D: 4 groups of rows, each row roughly a mix of its group's hidden directions
D (126 x 11)
15 -3 -12 -7 -1 5 16 -10 -10 -28 13

-18 -5 26 12 3 -9 -14 -9 7 -16 5

6 8 3 -23 7 9 -2 -17 10 17 20

-13 12 22 7 -4 26 -3 15 12 -1 -3

-7 23 9 12 -5 -12 -8 -13 -3 19 18

-9 4 -4 21 -2 -17 -12 -19 4 14 -17

-1 8 -6 -1 4 10 -9 -6 35 -10 -16

11 -2 -11 -9 7 7 1 31 -21 5 -5

8 -13 -2 -11 26 1 -4 -21 -12 14 8

-8 -13 -8 32 14 4 1 -8 -16 -1 3

-17 -12 4 29 10 -12 7 12 -3 -12 3

-4 -23 -15 22 17 7 8 -1 -13 -5 -2

9 -1 17 10 -6 -24 1 -12 17 -17 8

1 6 24 0 1 10 1 -2 -4 23 -25

1 23 0 -2 -8 28 10 14 3 12 5

1 7 -9 -14 10 26 -1 12 12 -17 -13

-15 20 11 14 -8 18 14 1 -5 10 -14

-12 -19 12 10 -10 -4 -11 -3 20 -9 20

-16 18 -17 -14 5 -15 6 9 -6 -17 12

5 -19 -15 -13 3 -3 4 10 5 22 -20

2 -22 5 20 18 2 -5 -14 7 17 -11

11 -15 -24 -1 18 -19 -1 -8 -4 -12 9

4 7 -18 5 3 -26 -14 3 -11 17 -12

7 1 8 -27 6 -9 0 -19 -13 13 -13

-9 -8 13 -9 3 -25 3 26 -2 -12 -7

-10 -10 2 -4 1 9 5 -7 4 -37 11

-15 -6 13 -12 0 25 10 17 17 -6 -3

23 7 3 11 -7 19 7 -13 -10 -18 13

-9 -24 5 -1 11 -14 -10 3 3 -23 -15

18 9 8 -1 1 -14 -7 23 9 10 -21

-22 -2 -8 -17 6 26 10 -2 -11 8 3

-8 -8 -15 -18 -1 22 -2 5 17 17 10

-20 16 5 13 -22 -1 3 21 -7 -5 6

-3 10 1 -4 6 12 -6 -21 -11 21 22

-4 -2 1 26 -10 -11 -2 13 -7 -17 -22

5 4 -4 6 -8 21 -14 6 23 22 -4

-6 1 -3 -17 9 1 17 17 -26 15 1

12 25 -24 -6 -4 6 11 8 -13 1 8

-11 1 2 8 -2 24 -3 -13 -25 -18 3

-30 2 -7 -10 9 0 11 -16 9 14 -11

-4 -8 7 -7 -10 -1 3 -15 29 5 23

-19 12 19 11 1 10 -15 19 9 -4 -11

13 4 -20 -9 -20 26 3 0 4 1 -10

4 1 3 15 -5 17 -13 -8 -13 -30 0

9 -19 1 3 -16 -4 -9 -2 9 8 30

11 2 -4 -14 -14 -14 -17 17 19 -7 12

-6 5 18 -8 19 -12 -5 -15 2 13 23

-20 13 17 3 4 -8 -3 -1 -10 12 26

-5 22 21 8 -16 -19 -13 3 -2 -3 -6

-10 -10 9 15 -9 -14 1 -20 -21 -7 15

-7 -15 -11 -9 -2 -18 2 2 25 19 9

9 -20 15 -17 2 -23 -16 -7 6 -1 4

-3 21 -6 -9 -27 19 -1 5 -8 9 6

-8 8 19 -4 14 -13 0 -9 19 6 24

-12 5 0 8 10 12 5 -15 9 11 31

-4 7 -2 -14 -3 29 16 20 10 6 -2

-16 -11 -21 -19 5 21 3 12 -2 10 3

-11 -25 18 6 7 -8 -15 0 10 -9 -17

-9 1 -7 16 2 6 -8 -5 -34 -7 -13

12 12 -27 -1 4 -16 -1 3 -19 -14 -1

-5 -6 -14 -1 8 -36 -12 -4 -8 6 -7

-30 -1 2 -8 5 11 14 -20 -13 -4 3

7 -30 0 5 10 -16 -14 2 8 -12 13

15 6 12 10 -7 26 8 -11 -3 -17 13

-10 -13 -14 -10 3 23 -2 6 5 -26 7

-11 -13 4 8 -12 -6 -11 -9 25 -6 22

1 -6 -26 -10 9 -22 -1 8 -11 -13 -11

2 5 -14 6 1 30 -3 -6 8 24 -8

-2 -3 14 -5 -1 -37 0 -11 9 -7 0

9 8 -13 1 -4 23 -7 -23 -14 16 4

2 -18 2 -24 -5 -10 -13 -12 1 -10 21

-5 16 -9 -10 -28 19 5 14 -4 3 4

14 -9 -5 4 -15 14 -16 7 -3 20 20

-10 35 -2 3 -4 11 -2 19 -2 6 4

2 2 0 0 -7 30 -4 26 -9 -7 6

-11 -12 -10 25 7 8 15 5 17 -12 9

18 2 15 9 -13 18 -9 -3 -12 -13 20

7 11 -35 12 4 0 3 13 7 -9 6

-10 -3 -6 -21 -1 11 16 13 13 24 -1

-10 -10 -10 4 -1 -19 -1 -25 15 -7 18

7 -11 33 -14 -6 -2 -14 13 1 4 -6

-11 -33 8 -9 8 -9 -2 0 13 -4 -14

28 17 7 0 3 5 -3 21 -9 5 -12

10 -14 -4 27 18 1 -2 20 1 -2 -9

21 -6 -1 -3 -10 10 -12 10 27 -3 14

4 9 -6 -3 -26 4 -6 14 -20 -3 -21

7 20 -3 10 -29 8 -9 -2 1 -4 -17

9 17 13 1 12 -18 12 6 -2 -17 -20

-12 11 -6 4 6 -5 1 -6 -12 29 -21

-10 23 7 4 -5 -8 2 -14 -4 -2 29

-16 12 7 -2 2 -2 3 -3 -1 -33 19

0 -7 7 21 15 11 3 -7 1 22 -21

-11 16 29 -5 -17 9 4 5 0 9 -11

7 -6 -6 -5 -14 -5 1 21 -6 -14 -29

-5 3 31 12 1 -14 7 5 -2 5 -21

9 -12 -4 -1 6 -29 -5 11 2 -22 11

6 -6 -16 -6 4 -31 -5 -13 13 -8 11

2 -25 -7 -3 11 -9 10 19 3 -16 -15

14 -13 9 19 -1 -14 -15 -22 -5 10 -4

1 18 -21 -14 -9 21 -1 -9 4 16 2

13 10 3 14 -10 16 -16 -4 -17 22 0

6 -24 -14 15 11 0 2 4 -14 -10 -20

19 -11 -5 12 4 2 -10 4 -11 -24 -19

3 27 10 -20 -11 -2 8 9 -11 5 -16

-16 -22 16 1 5 -16 -11 -5 13 14 -10

-17 -10 -9 29 6 9 14 7 4 -8 12

5 0 -20 -5 2 -31 -2 -7 12 -12 12

-1 30 -10 -3 -17 14 4 17 6 4 -3

20 6 2 13 0 -12 -5 17 -26 4 -9

7 -17 2 10 1 -18 -14 -11 0 24 -14

-11 17 4 20 -26 0 -3 14 -6 -9 -7

-6 3 28 -9 -2 13 8 4 -23 3 -13

-12 -2 7 -17 8 5 18 -4 13 -27 6

-15 2 -9 24 -12 4 1 1 22 -7 16

0 9 14 -1 6 -21 18 2 -25 12 -3

-10 5 1 7 -8 -16 9 13 -4 -30 15

-7 -3 -12 23 -8 4 -7 5 28 -2 15

-19 -3 14 23 7 -21 0 11 -8 -9 4

-4 -10 8 22 12 3 10 18 -18 -17 -3

13 22 -1 -12 -26 9 -7 -4 12 1 -10

15 14 15 -1 -7 -15 -13 -12 20 -6 -15

-4 15 -3 2 14 0 5 8 -22 -1 -29

1 -12 -20 -4 10 -8 -1 25 -1 -19 -12

-6 -14 -11 -27 1 1 19 5 11 17 1

8 19 27 9 -5 -7 4 -22 6 3 0

-10 -2 -7 -21 13 7 14 11 17 -21 -7

the two rows of each list that fit no group, in list order (the others fit one group, some only roughly)
- j597: 4 7 5 -3 1 26 -3 1 4 -33 2
- j275: -5 -7 22 -22 -17 2 -11 -12 11 12 6
- j530: 12 -8 -4 4 0 -19 2 21 -27 8 4
- j78: -6 14 7 2 6 -20 5 -14 19 13 -20
- j118: -1 8 -12 -3 9 6 -2 15 -7 27 -23
- j543: -4 0 7 -12 25 -7 20 8 11 4 -19
- j833: -5 -13 14 -6 -9 23 5 -4 -8 27 -7
- j600: 14 -5 7 23 1 -8 -23 1 -9 -6 -19
- j776: 8 -4 -17 -1 -3 9 -12 18 -9 29 -1
- j955: -7 3 6 -20 14 -2 26 11 -4 -20 -1
- j623: 8 -8 3 -6 6 -25 13 16 -2 -25 2
- j603: -13 14 5 -6 13 14 14 -3 -21 -15 -14
 -> j543 j833
- j580: 2 -10 3 8 6 8 -13 20 -1 -13 -29
- j475: -4 -1 5 17 5 33 5 11 -11 8 -9
- j247: 12 -14 10 -8 20 -22 -3 -5 16 -7 -13
- j857: -11 10 8 20 -3 12 -11 13 -22 -7 -16
- j382: -9 12 3 -12 11 -16 17 1 8 23 -14
- j858: -4 12 -21 -10 -2 -23 6 -17 9 -9 12
- j965: 4 3 12 -34 14 -8 -4 -4 1 11 11
- j706: -19 -3 15 0 9 -17 8 22 12 -8 14
- j856: 3 -16 16 -10 -18 11 -2 -1 21 5 19
- j8: 7 -5 -3 -8 0 9 -5 6 33 -22 3
- j4: -5 -19 9 3 4 1 -11 13 12 16 -26
- j479: 5 -8 -24 10 -3 14 -24 13 -5 6 -11
 -> j857 j856
- j982: 0 0 0 13 -7 11 -6 -6 -35 16 5
- j920: 9 -5 -4 -24 4 2 9 20 19 14 12
- j852: -4 -27 -4 -8 11 -15 -8 7 3 -9 -22
- j384: -26 -6 -2 2 2 -12 4 -24 5 19 2
- j448: 0 -18 -3 -12 -10 14 -3 6 10 -3 31
- j156: -3 25 14 12 5 -11 9 -13 -9 5 -20
- j605: 5 12 -22 -1 -7 -12 -3 -16 24 14 0
- j373: -18 2 1 18 1 -13 4 -21 -19 -9 -13
- j534: -11 16 -2 25 -7 13 -4 -10 -14 11 13
- j683: 9 -11 -5 -6 0 11 -9 11 24 -27 4
- j563: -24 9 11 -2 -7 4 5 -21 -4 -14 19
- j546: -3 -12 -11 3 3 29 -9 -23 -7 -8 -5
- j718: 13 -2 18 11 -10 -13 1 -6 -20 -5 24
- j153: 4 -11 -6 18 -15 14 -20 -7 -20 -3 11
 -> j563 j546
- j771: -2 1 13 9 -13 4 -7 32 10 -15 6
- j89: -12 8 12 -12 6 21 17 -7 -21 -12 6
- j412: -1 15 -32 -4 5 -12 12 -12 -5 -10 5
- j246: -13 15 18 7 -6 -22 17 2 -8 -14 -7
- j659: 2 6 -3 -14 -2 33 -6 0 21 4 6
- j716: -2 -12 -11 -14 3 10 16 -20 -12 3 22
- j409: -7 24 11 15 -11 5 -7 -14 14 9 17
- j629: 22 -19 -9 5 4 3 3 -11 -12 -26 -2
- j895: 4 -23 -4 -19 2 -11 -13 11 18 3 -15
- j983: 3 -10 11 -3 -5 -25 11 -4 17 -8 23
- j773: 1 -17 0 -13 9 -21 0 -8 -15 -21 14
- j914: -17 2 -10 -20 9 14 7 -2 23 13 -6
- j337: 21 1 -6 -21 -15 3 -6 0 -1 -3 -26
 -> j716 j895
- j515: -2 -19 -6 5 23 -12 14 21 -12 2 -1
- j119: 13 12 -13 4 3 3 -14 15 2 20 -23
- j47: 1 9 -6 12 2 17 -1 -27 12 12 16
- j840: 14 -1 -13 -35 3 2 -5 -4 -15 -2 5
- j450: 6 20 -37 -1 1 -3 6 -2 6 -3 3
- j489: 11 -5 -14 -20 4 12 11 -23 -15 11 -2
- j483: -18 3 -6 -25 2 4 19 8 13 10 11
- j655: 8 -23 22 9 18 -4 -7 14 -9 2 -9
- j353: -13 15 15 30 -9 -13 -6 0 1 -7 2
- j98: -20 1 14 21 9 -12 5 11 12 -8 17
- j675: 12 10 -2 2 15 -18 8 -5 -1 16 -27
- j467: 22 5 -2 22 -5 6 -17 3 -10 7 -19
- j333: -2 -20 -8 -22 5 -2 16 -4 3 -24 4
- j573: 6 4 -19 -11 -1 -17 7 -4 -6 31 -2
 -> j515 j489
- j725: 18 -10 18 -8 4 -4 -18 10 11 17 -15
- j394: -24 -2 2 -18 4 5 1 26 12 -3 -11
- j954: 9 -6 -30 -21 1 -2 10 12 -3 9 -9
- j616: 16 16 -15 4 -12 12 -7 -12 2 12 -23
- j654: -3 -20 10 -23 15 -6 7 -20 -4 7 8
- j248: 19 -5 -6 -31 3 7 1 -6 20 4 -6
- j54: -7 19 -4 -5 -2 0 9 -4 -7 -29 22
- j83: -2 17 -4 -2 -5 -14 5 -19 -7 14 27
- j809: 19 -13 -14 5 1 -20 -7 -14 -7 18 -10
- j9: 3 8 -3 3 4 16 3 -22 24 8 19
 -> j616 j654
- j125: -13 3 3 -3 12 -31 18 -2 -8 5 -13
- j343: -10 28 3 8 -21 2 7 3 20 6 0
- j943: 17 -22 2 11 2 -5 2 -1 -7 -2 -29
- j807: -5 2 2 -22 -17 -4 -1 15 12 25 6
- j44: 4 -17 -8 21 9 -7 8 8 15 -17 -17
- j721: -19 8 9 21 -10 -14 12 6 6 -19 5
- j712: -17 19 -8 20 -13 4 13 9 6 -14 9
- j614: 11 -19 -10 11 -9 -15 -17 6 18 -13 9
- j878: 17 -18 -19 3 12 14 -1 -19 -5 3 -11
- j492: 16 18 -2 10 3 9 -8 14 -10 11 -25
 -> j943 j807
- j104: 7 14 0 15 0 10 -14 -31 -2 9 5
- j124: -29 -6 13 -16 6 4 9 10 13 -12 7
- j19: -3 -3 17 -21 9 -26 -9 8 -13 5 -4
- j860: 23 15 1 24 -6 7 -10 -9 -17 -1 -1
- j276: 21 -15 -16 -8 14 -1 8 -4 -3 -14 -21
- j245: -11 30 16 7 -3 11 -2 9 -15 -9 3
- j638: -9 -6 33 7 -10 1 2 17 -7 -12 0
- j26: 7 11 8 11 7 -5 7 4 -34 -10 -11
- j900: 13 17 9 -17 6 23 8 12 13 -7 -6
- j751: -6 3 -3 -22 -17 -12 -10 -17 14 3 17
 -> j276 j245
- j904: -15 -4 27 6 -6 -5 10 6 -18 -19 4
- j2: 10 -15 11 -14 19 -23 -3 1 5 -9 -15
- j426: -16 5 -2 -4 -4 17 -7 -21 23 15 -7
- j738: 0 -9 18 14 1 11 -12 -3 -14 -25 15
- j496: -5 -17 11 -7 17 -11 9 -22 -19 -3 -5
- j532: 15 8 -11 -5 3 4 -9 18 18 22 -15
- j369: 19 -17 -11 28 -6 10 -6 -8 11 -2 -2
- j228: -3 -20 -8 23 2 5 -12 -3 23 1 13
- j22: 4 -2 -24 11 -1 23 -8 18 9 -2 11
- j504: -6 -1 -20 25 -8 19 4 -4 -18 4 1
- j421: -3 0 15 -2 -11 23 -2 -21 -4 -3 23
- j370: -6 -5 1 16 -16 10 -10 -21 -13 17 15
- j481: 2 5 9 9 -8 21 -12 -19 14 -21 5
 -> j738 j369
- j284: -11 4 7 -2 -17 -14 2 30 -10 -10 -10
- j303: 6 4 -2 8 1 4 -10 -9 22 29 -15
- j720: 13 -10 -17 18 -3 14 -5 -12 -16 -3 -20
- j302: 29 3 -11 10 -5 6 1 -6 -6 25 -6
- j29: 5 -14 -20 12 14 22 7 -17 6 3 5
- j932: -20 4 14 0 -8 21 11 3 21 -13 2
- j366: 11 10 7 14 5 -2 -12 -31 17 3 -2
- j579: -11 -18 -12 6 0 2 15 28 -5 -14 -6
- j298: -12 -7 16 -9 0 -8 17 -12 6 -15 24
- j208: -3 23 -6 -11 -11 9 3 -18 9 23 -8
- j510: 9 -5 -18 15 4 -18 -6 14 -8 -17 18
- j164: -19 1 -17 -5 13 14 2 8 -22 -1 -18
 -> j932 j510
- j810: 4 3 3 -1 6 13 -1 4 6 -39 -7
- j969: -6 -9 1 -8 1 33 3 -3 -23 -3 8
- j972: 20 -3 18 -1 -5 -17 6 5 13 -20 16
- j356: 10 -12 -1 18 6 -12 -1 -1 16 -19 -23
- j195: -15 -2 -3 11 -7 -6 -4 -16 -21 27 3
- j937: -26 15 10 8 -10 9 17 -12 -13 -3 2
- j52: 19 -9 -14 1 6 -18 -18 -5 4 -23 -5
- j150: -9 26 8 9 -4 21 -3 17 -1 -14 2
- j76: 7 11 -4 -6 0 -4 -1 -18 11 28 -21
- j793: -7 -6 -7 1 -10 2 16 27 18 -17 -3
- j772: -7 19 -29 -11 -1 -1 15 4 5 -16 2
 -> j52 j772
- j747: -11 10 15 1 -13 -17 6 21 15 -16 -5
- j115: 15 7 -7 -1 -23 -1 -14 8 -10 25 -5
- j350: 9 -12 5 18 23 -6 8 7 -13 1 -21
- j871: 12 17 14 3 -10 -15 -19 -12 -7 0 -19
- j488: -3 -11 2 3 -5 36 -3 16 7 1 -9
- j186: 13 5 18 -9 14 -18 -15 -22 6 7 -2
- j537: 2 14 18 -26 4 -10 -6 -9 11 12 15
- j325: 8 13 -4 -18 -6 -27 -5 -7 15 12 -10
- j837: -5 -3 -20 25 -13 23 8 4 -3 -5 -1
- j474: -8 0 14 10 1 -7 11 -9 -34 -7 7
 -> j115 j488
- j486: -14 7 6 -16 17 1 23 5 -9 -14 -14
- j439: 3 18 -28 -10 1 -14 6 -1 -11 16 7
- j377: 1 -6 7 3 15 20 11 -2 -25 11 -16
- j674: 7 34 17 0 -11 11 5 -5 -6 -2 8
- j393: -18 5 6 29 -5 -1 -3 6 -22 -1 8
- j760: 3 22 -2 -3 12 15 3 7 -4 4 -31
- j735: 20 1 -24 -3 -2 -17 5 -14 -15 12 4
- j149: -3 8 -17 -1 3 -18 5 -29 13 12 -2
- j797: -14 -6 17 12 5 -25 -20 -12 1 -3 0
- j577: 23 -16 -2 -16 11 -8 3 -4 -21 4 13
 -> j674 j577
- j828: 3 -18 5 2 32 -15 -2 -12 -12 6 2
- j387: 6 7 14 -9 -9 26 16 16 -14 -6 -3
- j331: 9 -14 -20 17 10 -12 -8 12 14 -12 11
- j758: -2 20 -19 1 0 13 7 -18 5 21 -10
- j762: -3 12 28 -1 -10 -9 -9 -20 -6 16 2
- j831: 18 -18 12 -1 15 3 -13 6 -3 18 -18
- j197: 2 -7 -26 7 -1 3 -20 12 6 16 -15
- j593: 1 -7 -9 -2 2 -25 -10 -7 -4 29 -10
- j445: -7 8 -4 -9 9 26 6 10 -26 -1 -10
- j906: -9 -15 -6 -3 3 -2 19 25 17 -16 2
- j184: 1 13 -14 -22 -8 -24 1 -13 8 -7 12
- j715: 18 8 -27 -9 4 13 -4 21 -6 -1 0
- j769: 2 -19 2 -1 2 1 -6 10 12 25 -25
- j575: -17 9 -11 9 -5 -14 16 -9 -3 -21 15
 -> j387 j762
- j834: 2 9 2 16 -5 23 -18 -18 8 -15 -8
- j980: 0 -15 5 -17 9 -21 3 -20 -15 -11 7
- j975: 2 12 7 -3 10 22 12 -13 7 12 24
- j622: -8 10 16 3 -3 -12 5 1 33 -7 10
- j464: 2 -2 1 -8 1 21 6 10 -23 -24 11
- j561: 14 -14 -1 14 7 -9 -8 28 12 -12 2
- j822: -2 -13 18 18 21 4 -8 -1 4 -11 -20
- j647: -24 3 0 5 1 9 5 -15 -25 17 -6
- j254: -20 -3 0 -26 1 7 20 7 14 0 12
- j723: -10 5 23 -12 -3 -22 9 -20 -3 7 -10
- j322: -5 12 27 17 -6 6 -7 -16 4 1 18
- j454: 11 13 -12 -22 4 -28 4 -9 -4 1 -6
- j217: 2 23 -6 1 -22 14 -11 -9 -17 12 -3
 -> j975 j822
- j609: -25 1 20 -8 -1 8 6 2 13 -18 14
- j695: 5 -17 -14 0 -11 0 -16 6 29 3 12
- j294: 0 5 -4 -1 15 -21 10 16 -13 -11 -24
- j881: -9 -5 -22 2 9 18 10 -12 -18 -7 17
- j45: 5 27 -16 -14 -17 -6 -6 8 14 0 6
- j88: 12 14 10 -18 0 -9 -7 -17 23 -11 7
- j599: -8 -3 11 11 9 -15 8 8 29 -15 7
- j509: 4 -1 11 -24 0 -22 -8 11 -19 2 -12
- j62: 4 -12 -10 2 9 -22 -9 -4 -11 -28 -7
- j447: 15 -5 19 -15 4 -15 -10 0 3 16 -21
- j364: -9 25 7 22 -23 2 -8 -2 5 -3 3
- j214: -8 7 18 5 11 1 4 -9 -3 -33 10
 -> j88 j214
